(in the rows, 100 means zero)
One hidden turn or mirror swaps the rows below in pairs. Which row is each named row swapped with?
J_218: [94 91 93 71 94 115 91 119 102 127 113 115 74 84 99 73 83]
J_251: [115 108 84 50 104 125 91 115 101 121 84 105 101 84 127 88 96]
J_824: [72 76 84 74 93 129 112 103 118 141 107 91 101 111 112 96 110]
J_438: [95 85 75 77 103 122 117 113 114 149 105 79 86 114 122 116 94]
J_389: [86 67 90 83 91 126 107 113 104 144 117 99 78 95 119 106 105]
J_18: [87 80 78 94 97 138 133 110 108 129 117 99 95 101 94 96 101]
J_921: [120 108 76 61 102 103 99 114 107 117 97 81 96 114 111 86 85]
J_79: [97 70 80 73 109 127 116 116 117 122 88 76 116 91 108 78 116]
J_633: [95 84 90 64 98 119 111 112 98 105 104 100 108 60 89 85 106]
J_57: [115 98 82 88 97 104 105 130 108 128 115 97 70 83 101 104 77]
J_908: [80 75 97 76 99 118 105 134 123 149 116 102 88 84 119 91 94]
J_157: [103 94 84 65 90 113 114 108 103 112 94 79 132 83 96 100 103]
J_782: [119 96 83 59 112 123 93 138 98 121 108 108 79 97 124 88 93]
J_928: [93 94 90 75 109 121 107 125 98 114 81 83 114 70 92 81 107]
J_942: [86 76 84 78 94 111 117 107 112 106 112 78 115 89 89 89 113]
J_982: [96 87 81 87 108 139 114 122 106 129 120 93 80 114 122 113 97]
J_327: [113 110 80 72 101 107 122 104 92 107 103 88 112 95 106 97 119]
J_172: [112 114 79 71 107 107 106 136 90 133 93 99 87 88 92 91 80]
J_20: [109 77 95 64 109 108 89 141 118 131 103 79 88 90 125 92 97]
J_569: [100 123 87 75 93 120 115 111 81 119 105 113 96 93 94 101 96]

J_633 swaps with J_438
J_824 swaps with J_942
J_921 swaps with J_218
J_20 swaps with J_569
J_782 swaps with J_172

One hidden turn or mirror swaps the rows below in pairs. Which row is each named row swapped with?
J_675: [121 91 117 109 113 52 108 118 110 93 111 101 134 103 110 99]
J_310: [86 87 117 117 94 64 104 91 123 83 108 78 82 108 78 81]
J_355: [101 108 111 107 106 58 100 86 126 78 114 61 130 109 63 99]
J_440: [121 76 117 108 114 66 113 109 99 91 110 71 130 130 102 106]
J_91: [117 92 106 123 95 48 100 99 106 93 87 73 125 121 90 103]
J_60: [93 93 102 108 104 78 128 91 138 97 112 91 97 97 77 95]
J_894: [103 71 109 107 97 78 125 94 102 74 138 84 126 99 95 82]
J_945: [101 86 100 121 106 37 108 99 103 95 85 71 112 118 95 100]
J_324: [124 87 119 113 124 73 107 107 99 100 98 80 130 120 87 107]
J_81: [113 108 115 109 90 78 106 94 97 90 112 82 121 95 80 70]
J_436: [87 77 101 118 126 47 129 96 108 85 103 73 97 121 84 101]
J_127: [91 77 115 118 89 54 112 94 134 69 114 78 90 99 90 90]
J_536: [89 69 108 95 114 83 133 98 113 97 118 79 128 110 82 110]
J_255: [112 118 117 108 96 71 102 96 101 95 103 83 116 96 76 78]
J_535: [92 98 121 92 121 73 103 99 110 89 119 99 111 83 69 96]
J_22: [115 84 107 91 84 54 116 103 129 84 119 77 139 90 92 102]
J_706: [82 80 119 88 106 80 128 100 105 103 109 76 132 107 82 107]
J_803: [84 77 108 119 125 58 125 91 111 70 121 79 94 114 83 105]
J_668: [112 118 118 112 96 67 103 98 100 97 99 79 110 101 81 77]
J_570: [112 77 116 105 108 47 114 111 145 78 108 87 106 104 97 109]
J_532: [99 57 106 109 103 72 129 97 110 76 133 85 123 107 98 93]
J_468: [92 105 130 103 89 42 99 109 109 87 102 86 112 89 98 85]
J_19: [99 62 109 106 101 72 125 93 111 76 139 82 127 101 97 93]
J_248: [115 90 116 104 127 70 99 106 130 96 95 93 102 106 82 112]
J_496: [77 96 133 96 87 47 108 108 108 88 104 81 120 90 97 90]
J_989: [92 79 108 110 120 54 83 91 112 72 128 76 133 102 87 105]

J_22 swaps with J_535
J_496 swaps with J_706
J_436 swaps with J_945
J_668 swaps with J_532
J_310 swaps with J_440
J_81 swaps with J_894

One hidden turn or mirror swaps the rows below in pairs. Which row is each named row swapped with?
J_567: [84 105 124 105 132 107 86 107 78 96 97 100 97 88 117 80]
J_288: [100 104 94 109 105 96 124 109 102 94 112 90 112 133 102 96]
J_381: [105 87 120 105 110 100 127 107 79 82 116 101 85 121 94 97]
J_521: [104 109 99 112 108 101 71 94 79 84 87 107 92 96 116 78]
J_534: [96 87 140 109 95 95 101 100 117 103 111 88 113 110 104 95]
J_93: [98 91 96 113 95 96 120 106 98 113 121 94 119 124 110 97]
J_165: [102 119 88 110 106 103 83 94 85 87 83 98 91 105 118 81]
J_801: [104 91 106 111 107 92 122 112 100 94 122 98 118 129 97 97]
J_652: [96 96 137 109 96 100 74 91 106 98 92 93 100 92 114 86]
J_328: [84 95 127 104 131 101 117 119 89 100 119 93 113 110 106 90]
J_910: [103 80 112 109 106 95 123 111 100 102 120 104 114 125 93 98]
J_88: [104 97 106 110 107 105 72 92 80 93 85 114 88 90 112 79]
J_603: [99 105 90 114 97 105 78 90 79 106 90 103 98 95 126 82]
J_899: [101 103 121 113 112 108 75 96 78 91 81 114 94 90 113 85]
J_347: [104 123 110 112 88 108 82 94 83 93 89 96 85 93 120 87]
J_34: [104 83 127 109 118 107 112 108 101 113 114 82 111 121 90 94]
J_86: [102 94 105 108 81 96 125 111 99 101 115 100 106 127 122 97]
J_891: [101 106 101 109 82 104 87 98 85 94 88 107 88 103 136 84]
J_916: [103 108 116 110 88 100 126 111 101 101 121 87 107 123 105 103]
J_149: [100 87 127 112 112 99 124 114 99 99 115 104 118 124 95 102]
J_558: [106 96 116 107 111 105 97 96 68 77 95 107 70 101 105 85]
J_21: [105 97 121 110 118 114 72 94 85 106 86 90 91 94 104 80]

J_347 swaps with J_916
J_288 swaps with J_165
J_899 swaps with J_149
J_328 swaps with J_567
J_521 swaps with J_801

One hidden turn or mirror swaps the rows below in pairs. Which row is each named row swapped with?
J_499: [101 116 98 109 89 104 113 87 94 116 109 88 90 92 84 89 82 105 102 117 87 118 102 93 118 96 121 99 102 83 82 101]
J_38: [91 101 109 89 102 115 94 92 98 100 86 110 78 74 81 74 99 102 87 112 104 80 104 75 99 99 102 85 90 105 100 93]
J_813: [113 86 74 96 99 79 94 89 93 94 108 105 103 119 116 121 108 110 83 103 113 97 92 107 96 104 102 114 126 99 114 92]
J_23: [92 114 100 111 113 69 99 104 84 108 102 75 98 89 99 85 95 112 87 120 99 92 90 91 102 121 100 94 117 107 112 118]
J_281: [106 99 107 90 96 106 89 68 94 106 101 123 77 95 86 82 98 109 101 104 93 101 104 94 109 102 116 111 101 79 86 102]
J_735: [88 107 106 100 101 99 96 93 99 101 90 110 79 80 90 75 98 98 78 116 107 78 111 67 98 107 102 85 98 105 108 97]
J_669: [99 98 97 116 108 68 101 110 86 95 103 70 109 106 123 101 93 113 88 112 99 100 85 101 102 112 90 97 112 107 116 106]
J_28: [94 103 99 118 119 70 99 107 80 100 101 81 104 105 119 88 101 112 85 111 98 90 85 94 100 118 92 98 117 113 116 111]
J_674: [108 99 123 111 108 104 94 93 102 108 93 97 93 90 102 68 90 110 89 113 87 86 106 73 108 98 91 90 84 85 95 101]
J_654: [102 97 120 116 100 106 96 83 101 107 96 95 88 90 96 75 84 99 94 109 95 100 118 75 108 99 101 94 82 79 90 99]
J_258: [106 105 75 74 91 112 106 112 106 91 102 111 108 87 88 112 95 109 79 98 93 84 82 111 87 84 87 105 106 107 109 84]
J_402: [100 105 83 93 90 118 104 102 87 100 104 108 97 101 79 108 111 97 99 94 73 115 86 106 114 77 91 88 104 122 108 77]
J_898: [95 99 93 97 99 100 97 95 110 98 97 75 109 95 88 106 76 104 103 106 104 111 102 122 98 88 107 127 94 74 80 105]
J_247: [82 89 94 117 116 102 73 89 105 87 84 79 93 91 89 107 99 104 100 95 97 113 117 118 103 107 118 117 103 103 85 107]
J_53: [110 93 96 105 112 83 99 115 93 93 98 94 114 103 124 97 104 106 77 109 102 86 86 93 93 106 77 93 108 117 129 93]
J_611: [99 106 76 71 93 112 95 107 110 92 99 97 107 85 84 110 90 108 88 103 96 91 90 123 89 84 98 122 107 98 94 91]
J_363: [98 91 92 125 100 108 109 88 92 103 102 77 98 114 92 116 100 82 110 95 103 131 101 94 114 78 102 91 87 99 97 87]
J_73: [86 95 88 102 88 112 90 100 96 78 91 104 83 95 94 113 115 88 92 87 68 105 106 114 108 92 91 98 105 130 107 88]
J_407: [105 103 79 91 92 119 111 99 92 111 107 102 101 101 83 113 110 97 97 95 78 117 78 107 111 80 95 87 109 120 106 79]
J_589: [112 92 91 105 112 89 95 115 95 99 98 93 114 103 122 94 104 111 78 105 100 75 83 87 91 97 76 95 104 111 119 90]
J_959: [89 109 92 95 101 91 98 97 95 102 95 95 81 74 87 84 97 97 78 120 116 73 101 72 90 109 102 85 106 112 110 103]
J_121: [101 107 79 81 92 118 106 106 95 103 102 118 96 92 82 105 111 104 84 94 84 92 82 102 99 83 90 90 112 128 107 77]
J_612: [85 99 74 97 92 104 77 98 112 76 90 101 92 78 94 113 102 104 81 93 81 100 114 118 95 101 105 114 114 123 99 94]
J_35: [100 98 110 116 108 98 107 90 102 105 99 76 104 100 91 99 77 105 107 103 102 114 100 104 102 93 106 113 86 66 84 107]
J_856: [102 97 126 108 110 109 95 91 96 102 91 103 89 86 98 66 90 98 93 110 91 91 106 73 104 105 93 86 83 94 98 101]
J_367: [105 102 60 92 101 106 111 109 94 109 108 94 105 100 90 118 107 102 86 110 117 90 75 100 96 91 108 99 121 115 106 81]
J_16: [102 91 103 90 99 95 91 64 95 100 102 125 81 107 94 98 99 109 105 103 106 109 102 97 108 107 121 111 104 82 89 102]
J_43: [84 89 99 120 120 99 77 84 98 97 80 79 90 100 88 102 108 98 110 98 94 114 119 119 106 102 112 116 101 99 87 112]
J_105: [109 92 82 98 113 91 94 117 90 98 102 97 113 104 112 106 110 114 78 100 97 81 76 102 93 102 81 97 115 119 122 89]
J_549: [97 97 100 132 103 91 108 85 95 112 104 72 99 114 97 106 88 95 106 102 103 129 104 96 113 90 107 101 91 85 90 99]
J_627: [84 80 105 129 107 104 86 92 99 90 81 81 90 108 89 117 110 86 106 94 93 121 115 110 117 95 99 101 95 107 99 97]
J_268: [88 101 71 94 89 101 83 95 107 77 89 105 87 87 98 112 110 97 81 97 82 98 121 117 92 94 98 111 114 125 108 91]
J_907: [106 89 80 85 93 83 95 81 95 88 111 126 96 115 113 117 107 110 90 100 105 100 90 108 100 108 110 116 121 101 108 94]
J_564: [105 96 91 119 95 115 113 86 95 113 104 80 97 110 91 113 95 84 106 100 100 132 99 93 113 81 107 90 91 94 92 86]

J_402 swaps with J_363
J_121 swaps with J_549
J_654 swaps with J_105
J_407 swaps with J_564
J_735 swaps with J_28
J_898 swaps with J_611
J_43 swaps with J_268

One hidden turn or mirror swaps the rows below in pairs. Which row is each named row swapped with?
J_48: [111 97 123 105 115 121 97 119 104 97 113 94 120 91]
J_311: [107 88 95 109 117 74 99 124 101 102 86 104 108 92]
J_844: [111 117 104 102 102 74 97 124 97 103 96 93 119 92]
J_445: [89 123 75 96 107 95 99 99 129 98 94 97 95 113]
J_272: [108 108 112 103 144 94 102 103 102 99 103 97 115 92]
J_504: [91 102 82 91 85 108 106 96 119 107 107 100 89 118]
J_84: [107 113 122 104 94 116 86 127 107 110 93 114 114 97]
J_379: [95 88 77 104 105 77 98 105 113 101 82 103 93 109]
J_950: [113 102 117 101 107 103 109 131 96 108 113 98 116 89]
J_490: [89 106 91 86 109 88 96 87 124 100 90 104 84 117]
J_884: [94 114 102 99 82 120 83 106 120 109 89 114 99 114]
J_605: [95 117 80 95 87 78 95 100 113 102 91 93 101 111]
J_104: [118 94 115 104 123 112 85 117 101 100 117 101 104 82]
J_366: [111 105 124 95 129 83 100 120 101 102 96 103 108 89]
J_316: [92 96 91 96 95 126 94 89 125 97 106 95 97 116]
J_134: [96 89 107 103 88 125 87 83 109 105 98 95 99 108]
J_46: [108 90 126 108 100 122 89 103 96 106 102 96 113 91]
J_863: [98 94 85 96 104 116 82 87 121 99 111 102 82 107]
J_17: [91 107 86 95 127 98 100 78 120 99 98 98 96 114]
J_232: [109 123 105 103 126 90 101 130 108 99 99 96 118 89]

J_104 swaps with J_863
J_46 swaps with J_134
J_950 swaps with J_504

